In the rows, 128 means zero.
A single turn carries every row of the set below to another of its rows. Some are shown first; where does it send the rows asked next?
Q_586: [146 121 147  94  74 133 116 121 126 131 136 145 131  92  85 136 104 136
 113 145 121 152 127 112]
Q_689: [135 134 140 104  76 139 110 126 130 160 145 144 132 102 106 105 125 118
 112 113 129 155 117 101]
Q_776: [122 141 115 153 135 140 124 107 144 138  92 100 140 155 162 128 100 122
 178 139 141 143 123 120]
Q_230: [136 136 152 104  80 142  98 128 140 158 145 140 147 100 104 117 132 125
 115 123 134 158 119 100]
Q_419: [143 139 127 152 124 129 153 179 105 124  89 112 156 126 120 110 154 143
 149 125 152 141 133 122]
Q_885: [140  82 112 126 107 147  98 135 136  75 121 101 143 170 119 153 115 141
 143 140 110 107 111 133]
Q_294: [105 112 154 150 169 119 133 145 150 105 125 137 106 149 131 137 130 121
 133 113 106  94 137 165]
Q_192: [141  88 108 125 109 147  96 132 135  83 136  88 151 166 129 146 118 138
 146 142 108 107 110 129]
Q_297: [116 117 114 122 112 123  90 150 138 125 173 150 132 130 108 129 124 139
 133 170  89  92 103 111]
Q_614: [138 114 147  99  70 135 120 127 130 138 132 161 120 102  83 130 104 133
 114 128 118 146 122 113]
Q_112: [126 132 134 144 172 111 137 133 135 104 141 112 107 143 146 114 134 100
 126 132  99 100 132 164]
Q_286: [137  83  98 127 102 146 111 133 119  83 129 100 128 173 125 135 107 133
 144 122 101 103 108 131]
Q_584: [ 94 153 158 144 162 131 131 132 164 136 124 131 113 147 138 130 133 140
 129  90 128 123 155 142]
Q_398: [139 121 140 102  72 135 116 125 132 154 159 143 134  99  99 115 115 125
 119 129 112 146 114 102]
Q_224: [127 168 150 144 165 122 127 128 168 125 119 123 113 150 139 112 151 108
 114 125 125 132 145 151]
Q_349: [108 117 161 150 174 121 120 146 163 107 134 125 126 144 134 143 141 123
 135 129 109  96 137 163]
Q_664: [128 166 148 141 164 120 136 126 157 113 103 131  99 149 131 119 139 112
 110 123 128 131 148 157]
Q_492: [140 134 129 155 122 132 152 183 111 129  88 121 153 131 119 107 157 139
 151 119 151 139 130 121]
Q_580: [118 115 102 117 106 117 109 146 114 112 151 164 103 132  99 126 106 136
 127 159  88  93 107 119]
Q_924: [144  88 104 130 106 148  99 137 139  89 140  94 146 174 130 132 125 125
 145 137 101 104 102 128]
Q_393: [137 130 141 103  73 138 117 128 122 150 127 157 117 107  97 108 119 117
 108 110 131 155 118 108]
Q_753: [143 135 151  95  82 137 105 123 125 134 119 145 134  94  93 133 116 133
 107 136 142 162 129 111]
Q_950: [144 118 139 102  68 133 122 127 130 147 143 157 118 106  91 112 112 118
 113 129 112 145 113 109]
Q_990: [142 139 124 154 123 130 153 178 107 130  95 112 156 127 123 105 155 139
 151 122 150 142 131 121]
Q_94: [114 128 124 159 131 144 127 115 151 138  78 123 128 165 151 134  98 124
 176 125 143 138 122 123]
Q_512: [145 136 154  99  83 139  97 126 140 143 129 140 146  95  96 127 131 127
 109 139 140 161 124 108]
Q_579: [115 175 143 131 168 119 130 114 140 120 131  98 122 128 148 127 127 138
 123 121 129 133 163 144]
Q_585: [151 124 152  98  76 132 107 125 142 138 142 144 141  96  89 131 119 127
 112 153 120 152 120 112]
Q_777: [116 131 130 158 134 145 118 115 160 136  80 117 141 160 151 141 105 128
 178 137 146 140 123 124]
Q_441: [140 119 153 102  74 138 106 129 147 151 155 145 144  99  94 127 122 129
 120 139 117 147 116 105]
Q_716: [104 124 143 137 174 115 136 130 121  97 135 109 115 128 141 144 112 141
 137 120 109  98 151 161]
Q_962: [141 136 131 155 123 131 149 181 115 127  89 116 159 129 118 112 160 142
 150 125 153 140 131 121]
Q_183: [122 118 117 112 115 117  93 143 122 100 148 151 126 119  97 151 109 153
 128 182  98  98 117 120]
Q_352: [101 126 142 141 174 118 130 131 133 112 156 101 125 131 151 134 123 134
 143 117 105  97 145 152]
Q_252: [137 129 147  99  75 137 114 126 121 138 115 156 120 100  90 126 111 130
 109 118 138 157 126 111]
Q_508: [136 134 128 153 122 132 153 179 106 127  89 116 155 128 119 113 151 147
 152 116 153 139 135 120]
Q_280: [132 134 142 140 176 109 130 131 137  91 130 108 115 136 139 132 134 110
 124 150 107 104 139 168]
Q_833: [120 111 112 114 110 119 103 147 117 101 139 165 109 128  92 144 104 146
 125 169  96  94 113 124]
Q_904: [146  85 103 125 104 144 107 134 125  73 117 104 129 173 118 142 111 130
 139 137 107 107 108 136]
Q_869: [124 122 117 116 115 119  87 146 134 111 162 144 136 122 104 141 122 142
 129 188  94  97 108 117]
Q_724: [ 99 154 164 140 165 130 126 130 162 122 111 130 116 140 130 144 130 149
 128 104 135 127 161 147]
Q_100: [130 137 116 159 131 139 126 114 154 136  82 116 128 167 155 120 110 105
 170 142 139 142 115 125]
Q_303: [136 135 130 154 124 133 150 180 110 130  96 113 161 125 122 112 156 147
 154 120 153 139 133 119]
Q_951: [134  80 103 132 101 149 105 140 135  92 136 104 136 178 127 132 119 128
 147 120 101 102 101 127]
Q_859: [133 137 121 154 134 138 124 112 153 126  70 117 130 162 149 132 106 112
 167 151 145 144 120 130]
Q_421: [123 138 113 150 133 138 130 105 134 130  80 108 127 156 156 131  91 125
 174 137 143 142 127 123]
Q_984: [112 171 134 133 164 120 143 114 129 124 127 107 104 135 149 117 119 132
 122 105 125 130 161 145]
Q_954: [112 116 104 121 107 121 102 147 121 125 170 155 117 131 109 123 113 137
 133 155  85  91 103 110]

Q_441 goes to Q_585
Q_230 goes to Q_512
Q_192 goes to Q_885
Now these:
Q_421 goes to Q_94
Q_112 goes to Q_352
Q_984 goes to Q_584
Q_419 goes to Q_508
Q_869 goes to Q_183

A single turn carries every row of the set below to another of its rows. Some are shown first; where does it send the rows asked next?
Q_120: [120  92 119  91 117 158  72 177 163 136 120 145]
Q_411: [129  70 131 136 131 107  96 147 176 106 129 177]
Q_847: [ 81  77 106 121 108  77 128 150 140 153  92 157]
Q_146: [110 113 131  96 135  74  91 172 140 144 142 143]
Q_661: [ 93  96 115 146  89 145  92 183 143 135  81 163]
Q_170: [129 123 112 119 114  99  61 174 142 171 123 158]
Q_6: [101 118 114 124 163  79 124 174 143 150 123 169]
Q_823: [140  48 127 114 156 111 122 170 147 129  83 153]
Q_651: [120  82 157 150 154 106 122 152 146 152 137 139]
Q_688: [128 119 133 103 125  97 114 192 155 137 103 207]
Q_309: [137  92 112  75 125  84  93 189 182 157 107 163]
Q_779: [ 79 127 119 140 120 120 135 188 165 148 123 150]
Q_344: [113  97 135 141  89 134  88 137 166 124 129 140]
Q_494: [125  99 136 115  93 101  47 160 154 160 113 155]
Q_133: [132  62 134 108 117 120  99 208 159 165  67 151]
Q_982: [112  76 117 142  97 129 135 180 169 171  86 125]
Q_817: [119  85 158 152 151 102 122 147 145 145 133 135]
Q_956: [117 102 130  90 132 157  90 169 157 144 133 139]
Q_319: [ 80  92 121 135 105  87 128 144 124 149 107 154]
Q_301: [146  93 149 159 127  95  92 204 173 140  93 163]
Q_350: [ 93 101 110 150  94 143  88 186 138 133  79 157]
Q_900: [100 127 133  94 140  98  79 189 128 160 103 160]
Q_583: [121  98 105 121 102 121 133 201 160 169  69 166]
Q_844: [115  67 114 137 107  87 106 155 166 143 152 129]
Q_802: [136  60 141 119 135  98 105 154 154 102  90 141]
Q_611: [144  92 145 146 142  83 106 197 184 151  89 160]
Q_357: [115  62 149 155 129 140  83 147 166 121 105 152]
Q_316: [101  89 137 128 135 146  87 171 147 161  65 124]
Q_232: [ 79  93 132 129 117 135 144 193 173 166 103 159]
Q_95: [130  97 120  73 123  84  97 183 186 150  99 164]

Q_316 goes to Q_688
Q_170 goes to Q_802
Q_357 goes to Q_583
Now these:
Q_847 goes to Q_956
Q_309 goes to Q_817
Q_411 goes to Q_982
Q_319 goes to Q_120
Q_344 goes to Q_133
Q_651 goes to Q_350
Q_494 goes to Q_823

A single turn carries every row of the set below to another of its rows. Some are shown first; where does it send the rows asked next?
Q_274: [112 114 183 169 115 112 116 166 112  84 112 136 135  89 149]
Q_855: [ 78  98 143 135 135 116 123 133 120  76 128 145 154  93 145]
Q_509: [117  88 154 129 111 141 103 132 134 130 128 104 142  97 164]
Q_178: [141  95 199  93 119 150 141  98 135 127 127 143 118 139 108]
Q_155: [133 120 229 122 121 169 130 126 161  89 115 129 111 110  99]
Q_582: [148  89 181 125 154 129  70 100 111  95  99 138 149  96 136]
Q_296: [126  73 160  89 128 140 138  92 138 124 128 130 144 126 131]
Q_634: [128  98 201 104 124 181 123 106 172 110 122 108 126 107 117]
Q_906: [101  60 149 133 153 126 148 133 137  72 135 133 141  98 148]
Q_587: [141 112 221 118 120 132 150 122 122 100 117 165 110 135  96]
Q_999: [139  97 215 124 129 159 150 133 141  99 143 144  90 131 106]
Q_541: [108  80 167 106 136 163 122 105 169  97 119 102 153  91 137]
Q_559: [108  67 144 108 139 113 144 106 127  95 119 139 162 109 144]
Q_189: [152 105 200 138 153 123  76 111 104  82  94 151 139  97 125]
Q_236: [ 95  82 162 131 142 137 131 124 157  65 109 116 164  78 143]
Q_923: [107  94 153 152 119 117 110 150 121 101 118 117 150  86 164]
Q_476: [115  56 152 109 145 153 141 112 149 104 146 118 131 113 143]
Q_257: [121 128 205 113 110 164 118 120 133 120 141 146  99 131 104]
Q_37: [133  75 186 104 133 170 140 113 151 118 150 124 105 129 122]
Q_124: [ 89  88 136 107 129 143 113 111 136 110 140 125 150 105 146]
Q_560: [110 102 168  95 115 167 111 104 142 132 147 127 121 124 126]
Q_986: [119 122 226 147 130 142 139 144 149  57 105 143 122  96 104]
Q_801: [146  96 187 133 156 122  74 107 107  84  94 145 148  94 134]
Q_812: [ 89 124 181 152 130 113 130 152 112  62 121 165 133 101 122]
Q_751: [107  86 166 133 140  95 152 129 111  67 108 159 156 105 130]
Q_562: [107  83 180 154 150 117 156 152 124  52 129 153 125 101 130]
Q_154: [101 105 192 151 140 127 138 144 146  46 102 136 148  80 125]
Q_848: [123 109 204 137 130 106 155 136 111  69 108 172 130 119 107]
Q_307: [130 128 212 162 105 127 116 165 117  99 116 140 110 105 129]
Q_365: [154  94 189 119 150 139  68  94 114 103 102 136 141 103 131]
Q_478: [159 108 207 132 148 132  73 107 108  89  97 149 132 103 121]
Q_813: [110 139 212 142 117 138 128 143 118  83 130 166 104 119 102]
Q_571: [159 103 202 122 147 141  70  99 112 102 101 142 131 106 123]
Q_187: [134 104 184 122 100 157 101 131 138 143 132 107 118 113 145]
Q_394: [126 101 213 148 139 133 156 151 128  67 132 159 100 117 109]
Q_539: [140 123 212 139  97 150 108 148 129 128 127 125 102 117 128]

Q_801 goes to Q_582
Q_476 goes to Q_37
Now these:
Q_848 goes to Q_751
Q_187 goes to Q_539
Q_855 goes to Q_124
Q_155 goes to Q_986

A single turn carries every row of the set below to another of its rows. Some are shown first; where does it send the rows asked next?
Q_429: [104 132 154 108 151 113 128 116 106 136 120 152 141 120 150 144  80 171
 108 124 131 143 139 107 117 110 119 124 134 114 132 127  89 125  97 123
 155 111 138 140  70 122  82]
Q_550: [128 129 118 142 146 116  81 114 115 112 173 140 106 145 137  97  81 122
 143 140 159 114 143 129  90 140 155 140 146  93 104 109 124 114 119 120
 125 137  95 137 138 142  94]
Q_103: [ 73 111 155 122 128  80 116 107 118 101  96 129 134 117 128 150 100 174
 117 132 119 134 156 122 131 117 102 121 143 141 160 129  97 123 114 156
 135 108 123 158 121 151  95]
Q_662: [115  96 143  82 131 111 114 115 130 122 102 139 132 124 155 136  61 127
 165 131 136 142 138 177 112 110 165 136 168 118 139 128 142 130 122 115
 137 112 125 137 162 105 198]
Q_460: [110 119 131  98  87 121 127 126 145 141 115 141 171 134 127 149 173 177
 136 124 172  98 144 120  92 124 152  99 121 145 139 121 128 135 102  97
 113 131 153 146 115 175 152]
Q_127: [113  85 149  94  98 121 105 107 166 154  98 148 170 138 121 127 121 159
 104 116 158 153 128 156 102 120 121 130  97  87 132 170 131 138 104 108
 112 163 128 116 173 143 123]
Q_107: [108 128 139 145 124  96 112 103 119 110 129 145 144 122 163 166  77 146
 138 144 133 137 151 158 122 106 114 120 134 166 123 125  99 133  74  95
 139 140 120 154  92 119  92]
Q_248: [149 134 128 127 101 119 120  97 126 144 129 167 132 142 136 130 177 148
 107 165 150 135 127 148  92 130 171 130 132 147 149 139 120 140  95 107
 122 130 160 119 102 170 154]
Q_55: [149 137 137  84  97 106 130 117 127 135 119 154 145 136 156 125 171 170
 109 129 159 109 126 120 106 122 163 128 140 161 153 135  98 130  96  97
  95 121 132 136 112 175 160]
Q_500: [134  99 113  68 141  99 125  92 155 146  97 140 158 114 130 112 124 150
 113 101 202 141 115 156 118 107 118  93 138 109 127 128 119 125 114  98
 116 163 145 140 156 143 135]
Q_888: [130 107 147  97 146 107 123 138 122 162 141 144 143 129 171 110  84 145
 125 127 156 155 139 143  98 145 161 137 144 115 177 131 147  95 122 146
 130  76 101  91 142 131 147]
Q_408: [ 96  96 127 135 141 106  96 117 117 116 158 132 107 142 110 101  90 136
 137 145 131 112 163 132 112  95 149 136 142  72 112 133 118 152 157 132
 137 118 100 138 165 131 114]
Q_111: [ 95 101 149  85 111 103 130 126 127 128 147 113 117 101 158 117 102 158
 171 105 143 137 157 155 113 151 134 138 140 133 159 100 174 112  88 137
 101 112  90 131 155 149 156]
Q_329: [115 115 150 134 124 114  82 120 115  63 117 163 120 115 143 129  67 153
 125 122 139 150 128 141  88  92 124 133 146 163 127 150  99 142 105 121
 125 100 145 152 103 131 111]
Q_538: [101 101 153  96  92 140 134 127 141 132 111 148 157 140 139 140 173 162
 127 146 139 109 133 126  90  86 169 121 113 137 134 156 113 156 123 109
 121 116 172 129 132 148 159]
Q_265: [ 94 118 133 107 149 129 105 123 104 121 136 123 130 128 129  96  93 144
 168 125 135  83 155 126 124 149 133 109 135  78  90 106 133 124 126 124
 132 130 111 156 155 129  96]
Q_646: [137 128 126 113 133 140 115  71 156 130 136 173 110 101 114 120 160 147
 134  97 159 173 128 171 100 109 157 123 103 133 147 149 157 106  99 128
 122 138 116 145 148 134 123]
Q_783: [101  99 154 156 108 108 119 147  86  99 121 137 106 109 134 143 111 169
 127 135 152 160 142 133 125 107  87 119 124 141 120 130 127 153 108 129
 148 104 149 143 117 148  91]
Q_728: [135 106 131  96 119 114 114 116 141 123 113 144 149 125 143 119 147 163
 106 126 155 152  97 170 112 111 157 122  55 126 145 158 149 122 114 133
 111 122 117 140 179 106 103]
Q_23: [120 125 131 118 149 107 110 120 117 135 169 143 137 137 148  97  90 143
 151 114 136  95 177 126 131 114 138 122 154 105 117 138 100 130 129 106
 114 115  56 133 153 129 100]
Q_957: [109 138 135 103 100 116 121 102 142 108 114 155 146 141 145 118 180 157
 122 174 132 126 114 163 109 112 170 109 116 154 146 138 127 156 104 106
 130 115 169 147 138 151 159]
Q_764: [ 97 122 133 108 128  96 112 126 138 153 146 139 129 151 170 136  75 148
 134 172 155 167 135 167 117 145 144 141 126 101 144 100 170 124  96 100
 159 136 110 112 147 126 165]
Q_569: [126 137 140 139 140 118  89 126  96 102 139 151 114 143 146  84  96 131
 154 150 132 118 144 159 143 141 134 119 147 106  99 136 128 141 131 108
 140 109  90 150 184 129 113]
Q_281: [137 103 118  85 161 126 125  85 132 144 117 174 106 108 150 118 149 161
 111 114 169 142 140 151 125 101 124 137 119 149 122 149 130 103 117 100
  85 176 122 124 145 131 149]
Q_692: [104  74 116 100 136 121 121 147 109 144 148 145 115 103 139 123  82 168
 160 115 161 136 163 151  96 111 139 128 125 114 126 120 183 140 131 112
 122 106 132 114 121 111 180]

Q_127 goes to Q_281
Q_764 goes to Q_692
Q_429 goes to Q_329
Now these:
Q_569 goes to Q_265
Q_460 goes to Q_248

